One turn sends every row of this set to another row. A few are shown first. Where does it send the rows asked after them?
Zeteb: [-31.0  10.5 -12.8  16.4 -20.0  26.5  -5.5  23.3  19.7   2.3  21.3  22.7
   4.1  -6.3  -9.8 -20.0]
dufun: [ 17.9  -8.7 -33.6  34.2  17.5 -21.2  -8.4  12.3 -19.9  15.0  -1.7  13.0
   3.0  14.4 -17.6 -14.9]
Ratib: [ -3.0 -15.5 -35.4   5.4  -6.0 -24.8  -6.7  23.7  15.8  -0.2  10.6   7.1
   4.2  43.7  -9.5   2.9]
tobi: [ 12.1  -5.8   6.3  21.5   8.2 -23.0  -9.0 -11.3 -31.6 -14.6 -32.5  -1.6
   4.4   5.9 -16.0  17.4]
Liv: [ -5.6 -19.7  -8.9 -25.4  33.6  26.2   9.5  23.8   9.0  -0.5  18.2  -8.3
  -7.2  15.1  16.0 -31.7]
kar: [ -6.8 -31.9   8.0  -7.1 -13.7 -23.5 -18.9 -23.8 -30.6  32.8  12.3  29.2
  -9.2   1.5  -1.9  10.7]
fuba: [ 21.9  30.3   8.6  -9.2  -4.5  40.8   9.8  -4.1  16.2   5.4  -4.6  -7.4
   5.6  -9.8  25.5 -19.1]
razu: [  2.2 -10.9  -3.3  37.6  26.2 -15.0 -13.5 -23.2  10.2  10.1  18.0  -3.2
  35.2 -12.4   1.3  -9.2]
geke: [  3.9 -44.4   8.9   9.5 -16.1   0.4 -22.5 -30.3 -30.4   9.5 -10.9   4.1
  -3.9   6.9 -10.3  15.8]
kuv: [-11.6 -27.3  12.4 -17.0   8.0  -1.0 -18.6 -20.5  14.5 -41.8  10.4   6.6
  13.4  18.1   5.6  -1.7]
Bef: [  7.9   0.8  27.1  -3.7 -22.6  17.0  19.5  16.4  10.1  30.4  14.3  16.2
 -14.2   2.7   4.9  34.7]
riba: [ 28.6  33.7  17.3   4.3  16.8  12.7   5.1 -10.1  11.5  -2.7   5.2  -1.3
 -13.6 -23.1  24.6 -20.1]
far: [ 14.5  -9.2  20.7  -5.5 -28.5  30.1  13.4  -1.5 -13.8  43.9  -3.9  -2.8
  -6.0   1.4  12.0  20.4]
Vozat: [ 22.8  19.0  17.7   6.7 -26.2  13.5   3.2   2.6   6.6  35.1  12.5  18.5
 -13.1   7.3  -6.1  29.4]
los: [-14.9 -25.4  -3.3  15.8 -17.2 -17.6 -15.8  11.3  14.7  39.2 -10.7 -15.2
 -17.6  17.7 -14.0 -21.6]
mut: [  6.6  16.9 -33.0   2.8  23.6 -14.2 -14.4  -9.1 -17.0   8.1  27.5   5.8
  16.0  -3.1  31.0 -31.6]
sep: [-23.9  -8.9 -21.9 -13.9  35.4   4.6  19.9  13.9  24.5  -4.5   5.3  -6.7
 -11.7  18.6  10.2 -30.2]
tukes: [-15.6 -41.7 -19.9  -6.1   2.5  -1.3 -20.3 -14.7  17.7 -20.4   6.0   4.9
  15.1  28.9 -12.7  -5.9]
Vebo: [  6.5 -46.2   9.0  -3.8  -9.5  -5.0 -28.9 -19.4 -35.7  12.6  13.2  17.5
 -16.1  11.0  11.9  -5.6]
nef: [-14.9  -4.5   4.4 -23.1  -5.5 -10.0  14.8  21.2 -32.1  45.3 -13.1  -9.2
  -9.4  -3.5  15.3  14.4]
Ral: [-26.4  25.2  15.9 -12.8  -7.1  -7.6   2.0  -1.1 -29.0   1.2 -27.0 -14.2
 -12.3 -18.2  -2.1  -3.7]
lub: [-15.8 -18.7   7.8  -3.1  14.4 -15.2 -18.9 -18.9  21.9 -34.2  -0.8  20.6
   4.2  31.2 -11.0   4.9]
mirom: [-34.9  25.0  -5.1 -14.2  -3.6   0.8  15.9  -0.1 -20.9  22.8  35.9   9.8
  21.3   3.5  23.8  -5.0]
mar: [ -9.9 -11.9 -14.6 -16.6  38.2   3.2   8.8  14.0  16.1  12.4  27.9   2.4
  -9.8  25.4  12.2 -39.5]
Rig: [ -2.9  -7.3 -29.2 -16.7  31.2  24.0  -4.4  -3.4  13.2  -0.9  16.3  -4.1
  11.2   8.7  17.6 -47.1]
movu: [-10.8  47.7  11.6 -15.8 -23.6   9.2  11.0   9.9   3.3 -12.6   8.6   7.2
  14.6  -3.1  13.1   3.8]
Sukef: [ 38.4  14.3  14.8  -1.0  16.2  27.4  -7.4  -2.9   6.1   2.9 -12.0  -7.5
 -13.5 -13.9  31.3  -9.4]
lif: [-29.9 -23.7   5.7  -7.4  11.1 -20.1  -6.9 -24.8   2.9 -33.6  -0.1  22.9
   8.7  12.9 -12.7 -10.5]
voke: [ 27.0  35.0  -1.1  12.2  31.6  20.2  10.3  -3.7   9.3  15.1  -2.1  -9.7
 -15.0 -10.4  19.5 -12.2]
Visu: [  2.2  25.1 -28.5  15.1 -19.7 -23.6 -16.6  -7.8  20.5  -3.9  18.5  21.4
  14.4  10.0  19.9 -10.1]
Vomi: [ -2.3 -36.5  10.1   3.5   6.2 -11.1 -20.7 -19.1 -39.3  24.0  -2.2  22.5
 -24.7  -2.4   3.9  12.6]
kep: [ -4.1 -11.1   1.2   0.3  10.5 -24.4  12.6  17.3   7.3  19.1 -30.0 -18.2
   9.8  15.2 -17.1  28.8]
Tabev: [ 28.6 -11.9  25.9  -1.3 -23.7  25.1   3.2  10.3   1.9  24.3  12.0  15.5
  -1.4  23.5   7.2  30.8]
gav: [-32.5   6.8   1.3  -2.4   9.4   4.6 -17.4 -10.9   4.6  47.0 -13.7   1.9
   3.1 -20.3  38.9  -6.4]
Kefu: [-18.9  13.6  37.7  24.0   4.6  18.5   0.6  -5.7  -9.0  11.4 -20.9   3.3
  20.0  16.2 -24.2   3.6]

fuba goes to Rig
voke goes to sep
mut goes to Ratib
And these:
Sukef goes to Liv
Ral goes to mirom
riba goes to mar
los goes to Kefu

